(in the rows, 128 means zero)
Each named move below is a turn or a mirror, shown by a few rows before and after it. Which moves, in which order, take the first row of each later pair to the second? The first pair is answered.
move q560:
[101  98 121 139  78 117 122 105 106 154 166 114  84]  ->  [181 113 100 147 107 107 139 100 161 148 142  82 136]
[154 148 118 143 110 147 152 130 115 114 156 105  82]  ->  [160 149 115 143 113 145 151 130 122 113 153 104  85]
[141 164 116 175 114 131 180 147 148 146 125 103 141]  ->  [ 89 154 130 169  96 138 169 151 113 149 139 123 108]
[106 140 138 128 130 144  84 121 121 123 134 119 124]  ->  [137 147 130 131 142 139  92 119 143 122 124 109 144]
move q358:
[149 114 108 109 135 104 136 127 139 120 123 123 118]  ->  [125 136 117 137 112 117 139 129 126 140 138 111  92]
[139  70 108  48 168 120 131 173 144  88 128 144 158]  ->  [ 79 117 137 113  81 163 126 160  85 154 183 125  61]
[114 138 121 140 123 144 127 136 139 127 117 121 151]  ->  [142 117 118 106 118 145 114 118 128 128 122 135 138]
[160 101 125  61 128 131 115  84 124 143 129 164  93]  ->  [ 68 177 136 178 115 139 148 136 147 155 128 117 110]
move q984:
[ 42 190 145 166 160 143  59 117 142 117 133  82 156]  ->  [ 35 145 148 105 166 141  31 106 109 101 138 120 137]
[134 176 118 167  97 133 135 146 100 140 138 154 102]  ->  [164 168 112 138 110 139  91 115 102 141 142 148 100]
[100 129 140 137 143 115 132 161 131 113 115 108 151]  ->  [132 128 134 118 155 123  93 136 136 114 117  95 151]
move q651:
[187 147 120 126 128  74 137  91 158 140 128 150 166]  ->  [192 155 122 133 116  86 127  82 150 154 139 140 150]
[214 112 116  91 114 132 126  84 120 145 147 134  85]  ->  [196  99 121  85 101 131 144  94 106 145 151 150  73]
[147 130 114 155 117 108 129 133 121 125 141 135 154]  ->  [148 133 115 157 115 112 127 129 121 129 143 132 152]
[ 80 151 144 141 106 153  92 107  86 146 144 118  74]  ->  [ 54 131 148 130 108 138 119 130  77 131 136 145  81]
Now pairs of rows:
Between the rows of a pair lie two moves.
[146 132  93  88 130 130 109 107 119 123 127 135 127]  ->  [139 129  97  87 120 132 112 108 109 129 132 141 115]
q651 q651
[149  94 125  97 150 125 160 167 152 103  84 138 144]  ->  [188 131 119 125 149 142 131 142 173 123  91  94 144]
q984 q651
[138 116 133 151 127 116 165 140 147 125 128 155 141]  ->  [158 130 130 158 137 122 146 128 162 129 127 135 148]
q651 q651
[188 128 127 133 104 148 120  72 110 147 143 102  81]  ->  [139 171 128 200 121 141 144 115 148 134 126  71 122]
q358 q651
[ 66 122 147 119 124 121 136 127 128 106 124 135 145]  ->  [ 67 121 151 118 112 127 132 119 117 117 133 136 128]
q358 q358
[161 102 100  91 151 123 137 118 167  74 127 152 151]  ->  [123 151 121 153  77 162 131 101 128 133 172 126  73]
q358 q984
[ 64 112 144 116 145 125  99 131  95 109 124 138 118]  ->  [149 129 137 117 113 142  96  85  94 151 144 116  89]
q560 q358
[148 133 114 104 170 113 131 134 165 101  87 137 190]  ->  [131 136 117 115 165 111 153 149 164 101  84 141 192]
q984 q984
[ 50 156 129 160 166 133  58 137 133 107 119 100 150]  ->  [ 91 176 126 173 157 144  51 117 142 127 125  77 143]
q560 q651
[138 120 121 142 132  93 164 121 131 105 114 123 134]  ->  [124 132 126 159 119  99 167 125 127 114 121 117 123]
q358 q358
[ 91 182 121 140 135 132  75 124 139 151 141  84 144]  ->  [ 93 133 120  76 143 125  54 112 112 136 141 122 131]
q358 q560
[188 134 113 106 174 113  77 110 139 108 126  97 150]  ->  [144 183 126 172 144 132  81 122 132 136 143  68 126]
q651 q358
[138 157 127 138 123 123 169 122 127 178 153 120  92]  ->  [138 127 128 101 126 120 153 113 108 168 156 144  82]
q984 q651
[106 122 134 124 123 132 111 129 125 128 123 122 123]  ->  [121 120 127 120 135 126 114 129 141 122 114 119 139]
q358 q560
[192 122 120 108 111 127 160 109 128 150 126 136 109]  ->  [180 121 124  94 123 137 103  91 119 144 133 130 102]
q358 q984
[155 118 142  93 159 113 128 120 163 103 131 112 145]  ->  [107 100 154  88 133 108 159 140 130 105 140 143 120]
q651 q984
[159 118 146 114  80 126 161 106  93 161 144 139  81]  ->  [158 160 137 174 106 116 189 137 148 152 121 101 138]
q560 q358
[150 105 113  87 176 108 123 138 145  98 106 142 167]  ->  [ 72 107 129 114 146 109 152 168 111 102 118 162 138]
q984 q560
[ 95 143 140 164 118 135 161 160 150 113  92  80 155]  ->  [125 106 138 125 100 123 203 159 129 115  95 116 140]
q358 q984
[111 113 137  79 135 118  81 136 106 119 125 149 107]  ->  [ 71 146 143 131 124 125  90 156 112 130 128 128 105]
q651 q358
[129 116  91 135 150 135 113 144 144 112 105 115 153]  ->  [147 121  93 131 126 151  90 116 124 135 125 108 116]
q651 q358
[102 113 132 130 101 132 169 144  91 150 139 162  97]  ->  [194 104 109  95 139 124 148 117 132 139 120 146 134]
q560 q984
[ 97  93 138  71  92 153 123 161  95 101 144 149 164]  ->  [129 107 125  71 127 151  96 152 132  88 130 120 202]
q651 q651
